Each path below is one point turned by a fixed rotation once a step. After each direction that follows a path, write how fast that rotation turns it, in degrees per step (0 if it stays still).
Each turn is a multiple of 5 degrees from 10 to 175, or 0.
Each row of a path follows its step; steps can be skipped.
path 1
step 2: [ 11  -9   5 -12 -10  -5  -5 -16   7   2   0  -5 -18  21   9   0   7  19
 -12 -22   2   1  12   1  -5  -4 -10  -2  -1   9 -14  12   6  -9  -1  -5
 -13  15  -1   2  -4  -7]
step 6: [ -2   6  -9  -8  -4  23   5   6 -11 -15  17   5  15  -7   0   4  -6  -1
  11 -18  -4   6  22  -2  12   7   7  -4  -2   1  -6  15  -1  -3   4  13
   1   3  -3 -14  -7 -18]
step 8: [  6  13  -4   3  -2 -11   8  -5   0  12 -10 -24   5 -11   3   9  -1  -8
  -2 -13  -1  19  -7 -22   4  -2  10   6  -3   9  -2  13  -3  -9   4  11
   8  -1  13  13  15 -11]
step 10: [  9  -2  -9  -1 -19  -1 -15  -5 -14   4 -10 -11  -4  -3 -13  -1   2  13
  -3 -10  -8  -1   1  27   6  -9  21  11  -1  -2  16   2  -9  -4 -11  -5
  -8   9  -9   7   7 -10]
step 13: [  9  25   4   3  -6  -3  -1 -12   9   2 -12  -4 -11  16  -5 -10  -3  -9
 -16 -16   0 -14 -12  11   6  13   5  -4 -14 -14  -6  16  -5   0  11   4
   5   5   9   7  -7   8]
step 15: [  0  13   2   1   5  -9 -14   7 -10  -2  17 -18 -13 -10   8   0  -9  17
   1  -2 -13 -11  -7  11   5   0   1   9   4   2  -4  -1  14  -5  -6  13
  17   1 -16  -8 -16  17]
step 18: [  6  16   6  -5 -16  -4  20  -1   6   5  13  -6   2 -13 -14   4   3  18
  -9 -20  12   3   2   2   4   5  -4  20  18 -13   1   5 -10 -11  -4  -2
   6  -6   4   2   4   3]
step 19: [ -8   0  -8  17  -7  18   0   5   3  25   0   7   5  -4  -7 -13   2   1
  12  -3  -7  12  -8 -18  15  -3  -4  16  -3  -5   9  15  -3  -4  -6  -4
  13  -4  -6  18  -6  14]
Directions:
[-6 -5  1 -1 -2 -5  0  0 -1 -6  0 -8 -5  1  1  3  0  1 -4  0  4  0 -3  5
  2 -2  3 -1  6 -2 -1  0 -3 -5  3 -4  3  6 -1  2 -1  3]
140
[ 8  1  0  3 -5  3 -1 -2 -1 -1 -2  2 -2  0 -2  0  2  4 -4  3  2 -5  3 -5
 -1 -3  2  1  3  5  2 -1 -3  1  7  5  6  4  3  3  1  2]
135
[ 5 -2  1  4 -5  5 -1  6  2  1  1 -2 -2 -2  0 -1 -1 -1  0  0  7  3 -5 -1
 -5  1  3 -4  0  0  2 -2 -3 -6 -7  1  0  2  2 -6  1 -6]
170
[ 0  1  1 -2 -3 -5 -5 -6  1 -1 -2  1 -5 -3  3 -1 -7  8  0 -5 -2 -4  0 -1
 -6 -3  2  4 -3  0  0 -5 -1  1 -2 -3 -1 -5  0 -4  2  1]
140
[-1  3  0 -4 -7 -4  0  0  4 -6  6  6 -4  2 -5  2  3  2 -2  3  0  3  3  2
  3  3  2  1 -6  2  3  2 -5  1  0 -1 -3  2 -3 -2 -1 -4]
95
path 2
step 0: [ -9  -2   4  -8   0 -14  12  10 -10 -16   1  -6 -11   0   1  -4  -3   0
  -1  10   3  -4  -3   4  23  13 -19  -3  -4 -10  11   3  18   8   5 -17
  -3 -23   6  11  -6  17]
step 7: [ -3  -9  -4   8 -15   5  -3  11  -9 -31  11   5  11   0   2 -15  -4  -5
 -17  -4   9  -2 -10 -12   7  -3   9   8   5  -3   0  -1  -1  16   4   3
 -10  -8  -6   4 -14 -25]
step 8: [ 11   0  11   9   2   5   3 -12   3   7 -15   0  16   9   8  -3  20  14
   9   3  -4  -8   4  -7   0 -17  27   1   3  18  -5   4  -4  -8  11  16
  -1 -10 -12   7  -5   6]
step 11: [ 14 -11   8   9  11   3 -13 -11   9  15  -6  -5  -9  12  -2   9  -1  -9
  -1  -8  -9   0  -3  -3  -1   7   4  11  10   0 -10 -28 -10   5   5 -27
   0  18  -4  -3   2   3]
step 12: [  7 -13 -14 -22 -12   0 -16  11  -7 -13   5   8   8  26 -16 -15   3   7
  -3   2   2  -4  -2  12  -6   6  -4  -1   4  -3  15   1  12   3  -4  -6
   4  19   1  12  -4  -5]
step 13: [ 11  -7  18 -11 -17 -12   7 -14   4 -10   9 -11  -9  12  16   2   3  13
  18  -8  -3  -2   8  -6   8 -12   2  10   2   7  19  -7  10  -9  -3   2
   2 -12  -3 -17  10   3]
step 15: [ -4  11   1   2  -7  -4  28   2   7   0 -18  -3  18   1   9   2  12  -5
   6   7  -6  13  16  16  -5   5 -13 -13   7   2   6  12  -3  -9   1  -6
  18   4   8  15  12   6]
step 19: [ -4  -9 -11  -5  13 -18 -20   1 -16  -5  16  -7  -6 -18  -1  -7   0  -3
   0  -1  15   5  -7   7  -2   7   5  -9  14 -12   3  24   8  -7  -3  10
  -7 -11  16  -6   0   0]
Directions:
[-5  6  4  1  5  2  3 -5 -7  0  2 -6 -6  0  0  2  0  3  0  0  6  2 -3 -2
 -1  7 -2 -4 -2  0  2  1  2 -7 -4  0  2 -2 -4  1  1  0]
80
[ -4  -3  -4   4   3   1   0   0   0  -1  -2   4   1   7   4  -5 -10   1
   1  -6   0   4   2   2   0   0  -5  -2  -6   3   0   3   0   1   0   2
   2   4  -2   2   0   0]
130
[-2 -8  3 -2  1  0 -2 -3 -1 -2  7 -2  6  6  0 -3 -1  1  2  2  0 -1  2  0
  4  6  0  1  3 -3  7  2 -1  1  2 -1 -5 -7  1 -3  0 -1]
55
[ 2  0  1  4 -2 -5 -8  2 -1  2 -5  0  0  1  0 -3  7 -2  2 -4  4 -2  1  3
 -2  7  1 -1  2  0  0  6  1  1  7 -2  5 -1 -5  4  1  1]
100
[ 6 -3  2 -3 -2  0 -2 -4 -5 -3  0  7  2 -2  1  3  2  3  1 -5  2  4 -1  2
 -2 -1  4  3 -1  1  3  1  4 -1 -4  9  0 -1 -6 -3 -3 -2]
70
[-3  0 -7  7  2  2  2 -3  2 -2  2  2 -1 -5  1  2  1  0 -4 -4  5 -8  3  5
  1  0  3 -6  2  0 -2  3 -5  0 -1  4 -6 -3  1 -1 -1 -2]
25
path 3
step 0: [-12 -22   2 -12  -7  -4  -1  13  -2  13 -17  -3   6  -2   1   8  17 -17
   9   4   7  -2  -7  12  23 -19   3  15 -10   4 -10 -12  -6   9  -1  -9
   5  19   4   3   8   1]
step 3: [ 11  -7  -7  -7  -1  -2  -2 -10   0 -19  -5  15 -19 -15   2   5  15 -12
 -11  13  13  22 -12  10  -6   1   6  14  15  -7   3  -8   5  -9 -14   9
 -12  10  17   2   2  -1]
step 4: [-16   2  17 -10   5   4  -4  15 -22  -3  -5  -3  -4   5  -7 -13  -5  -7
  -9   6 -10 -14  -8 -12  -5  -3 -14 -18  -7   8  23   1   2  -9  22  21
   4  -3   1  -2  -7  -4]
step 8: [-21  -8 -11   5 -13  11  -8  13  12   0  13   8   6 -15   2   7  16   4
  11  -8   8   9  12  -3 -12  -5   1  -9 -14  16  -3 -10  15  -4  -9  -6
  -5 -19  -9  -9  17  -9]
step 9: [  2  14  -5 -22  -3 -15  -9   0 -13   2   0   6   5   0  -5 -22 -23  -3
   3   7   3   9 -11  -8  19  -3   0  18  -4  -3 -17 -17 -10   2  -2 -13
  19   6  -6  -4  -3  -5]
step 12: [ 21  13  -5 -19  18 -13  21   2   0 -26   6  -5 -17  -2  11   9  -1   4
   2   8  11   0 -15  -7   0  -6  10  -1 -16   7   3 -10  13   6  12   7
  -3  -6  -1   0  -3  11]
step 14: [ -2 -15   0  -3   8   7 -17 -15   8   5  13  -9  12   6  -1   0  13   0
  15  -9   5  -4  -2  10  29   7  12   6   2  -1   7   0  25   6  10  -3
   6  16  -7  15  -3  15]
step 17: [ 10  -2  -4 -11 -21   0   2 -18  -9  -5  -2  -1   5 -13  -6   8  17  -8
  -1  -5  32  10  24  -5  12   2  -7   5   3   8  -3  -5   2  -3   9  -1
  -2  10   4  -5  21 -15]
Directions:
[ 1 -7 -5  4  1  3  3  0 -2  0 -4 -2 -2 -2  1  1 -1 -2 -1  1  1  1 -1  9
 -5  3  0 -2 -5 -5 -3 -3 -1  5 -3  4  4 -1 -2 -4  5 -2]
145
[ 0  4  3  1 -3  0  3 -1 -2 -3  2 -5 -2 -1  1  1 -1 -5  0 -2  1 -3  3  1
  7 -2  7  1  0 -2 -7  2  0  0 10  7  3 -2 -4 -2 -1 -1]
145
[ 0  6  1  2  1  6  5 -1  3  2 -3 -4  3  0 -2 -6  0 -4 -3 -3 -1 -4 -6  0
 -1  1 -1 -6  4  3  3  1 -6  0 -1  1  0 -8  0  0 -2  1]
125
[-4 -3  5  2 -9  0  1 -1 -5 -3 -3 -4 -1 -2  1  1  6  0  1  2 -1 -4 -4  4
  0  4  2  7  3 -1  7  1  3 -1 -1 -3  1 -1  1  4 -1  2]
100
[-4  3 -1  1 -5 -3  2 -4  5  0 -5 -2  4 -3  5 -2 -6  4  9  2  0  1 -2 -1
 -7 -1  3 -1  0  2 -1 -3  2 -2  0  1  2  2 -4 -1 -5 -2]
25
[-1 -8  6 -6  0  3  0 -8  4  5 -4  4  1 -1  1 -1  0 -3  0 -1  2 -4 -1 -2
 -3 -2 -3  2 -2 -5 -2  1 -1 -4  5  3 -2 -1  5  0  0 -1]
110
path 4
step 0: [  3   3  -3   3  -9   3  16  -2  12  36  34  -2  11  17   5  -3   4  -2
   2  -6  13   2  -1   2  10   6  -1 -13 -12 -11 -22   0   4  -1  13   0
  -4   3  10  -8  10 -14]
step 4: [ 18 -18  -3 -11 -12  15   1  -1 -29  -7 -16   9  -8  -7  25  23   0   6
  -8 -12   3  -6  -9  -4  -2   4   7 -15  -6  -3   1  -1   1  -7  17  -9
  -4 -14   8  -6  17  -3]
step 6: [ 20  14 -15  -5 -17 -10  16  -4   3  10  -5  -6   3  -2   4   1 -20 -19
 -16   0  -3  32   4  14  -2 -10   5  -1  14  -9   0  -4  10  -4 -12 -11
  16  -6   8 -13  -2  -5]
step 8: [-15   1  -2  -4 -19   4   4 -12  11   3   8  -3 -10  15 -12  -3  22   9
 -19 -11  -3  24  27   0   1  -2  -2 -17 -21   4   8  -2  11   9   6  10
  -4   3  -8  -3  18   2]
step 11: [-12   1  -8   1  10  -7  27  -3 -17   8  13  -4  16   3  11   7 -19   2
 -19  -5  -3   9   9   9   4   6  -8  -2  11  -2 -16  27   1  10   3  -7
 -15  -1 -10 -22   9  -7]
step 14: [-12   0 -26   4 -16  19  -9   0  -2  -4 -15  24 -13   3  11   4 -21   1
  -6  -3 -11  10  10   8 -19 -17  -7   0  -3   9 -17  -5   3  -4   3 -16
   9  -5   0   3  17  -5]
step 15: [ -5 -23 -17  -2  -1 -14  -9 -14   3  -9 -16  -2 -12 -21  -4   2   6   0
   1  -5  10  -5  -6  10 -11  -6 -11 -19  -5   6 -17 -16 -17  -5  24   2
 -19   0   8 -12   5  -4]
step 19: [ -6  20 -20 -18  -5  13   0  -7  -4  20   1 -10   1   2  -7   1 -19   3
  -2 -13  -5  16  19   9  -1  -6  -5  -8   8 -10  14   5  -2  11  28  -4
  15  19  -6  -2   4  -9]
Directions:
[-1  2 -6  1  1  2 -6 -4 -7  2 -3  1 -1  0 -2 -6 -2  0  3  3  2 -1  1  0
  1  5 -3 -1 -3  3 -2  5  1 -3 -8  4  0 -3 -5 -3 -4  4]
175
[-1 -3 -1  0  1 -1 -4 -1 -9  4  5  5  0 -1  6  4  0  3 -1  2  0 -4  0  2
  2 -2  2  7  3  0  6  4 -4  6  0 -1  1  2 -1 -1 -1 -2]
40
[ 1  5  0 -7  1 -5 -4  3 -1 -2 -1 -6  1 -1  0 -8  3 -1 -4  4  1 -2  1  1
  3 -5  5  2  0  5  4  1 -1 -3  3 -2  3 -4 -2  2  1 -2]
100
[ 0 -5  1 -2 -1 -2 -2 -3  1  3 -5  0  2  0  2 -1  1 -8  6  3  5 -8  2 -4
 -1 -2 -5  2 -3 -2  4 -1 -1 -2  1 -1 -5  2  6  2  3  3]
140
[-4  0  5 -2 -6  3  1 -4  1  3 -2 -6  0  2  4  2  2  7 -2 -3  2 -5 -3 -3
  5  2  4  0 -8 -4  0 -1  2  0  1  0 -1 -2 -3 -3 -3  0]
90
[-5 -2  1  5  1  5  2 -4  4  1  2  3  3 -2  0 -6 -4 -4 -2  0 -4  3  3 -1
 10 -1  2  0 -3  2  1  6  2 -1  2  1  2  5  3 -1  2 -1]
135
[-2  0  5  4 -1 -2  2 -4 -5  1 -1 -5 -7  1 -1  0  0 -4 -8 -1  0  4  4 -6
  1  5 -3  0  5 -1  9 -2  0 -1 -3 -1  1 -1 -1  1  1  1]
25
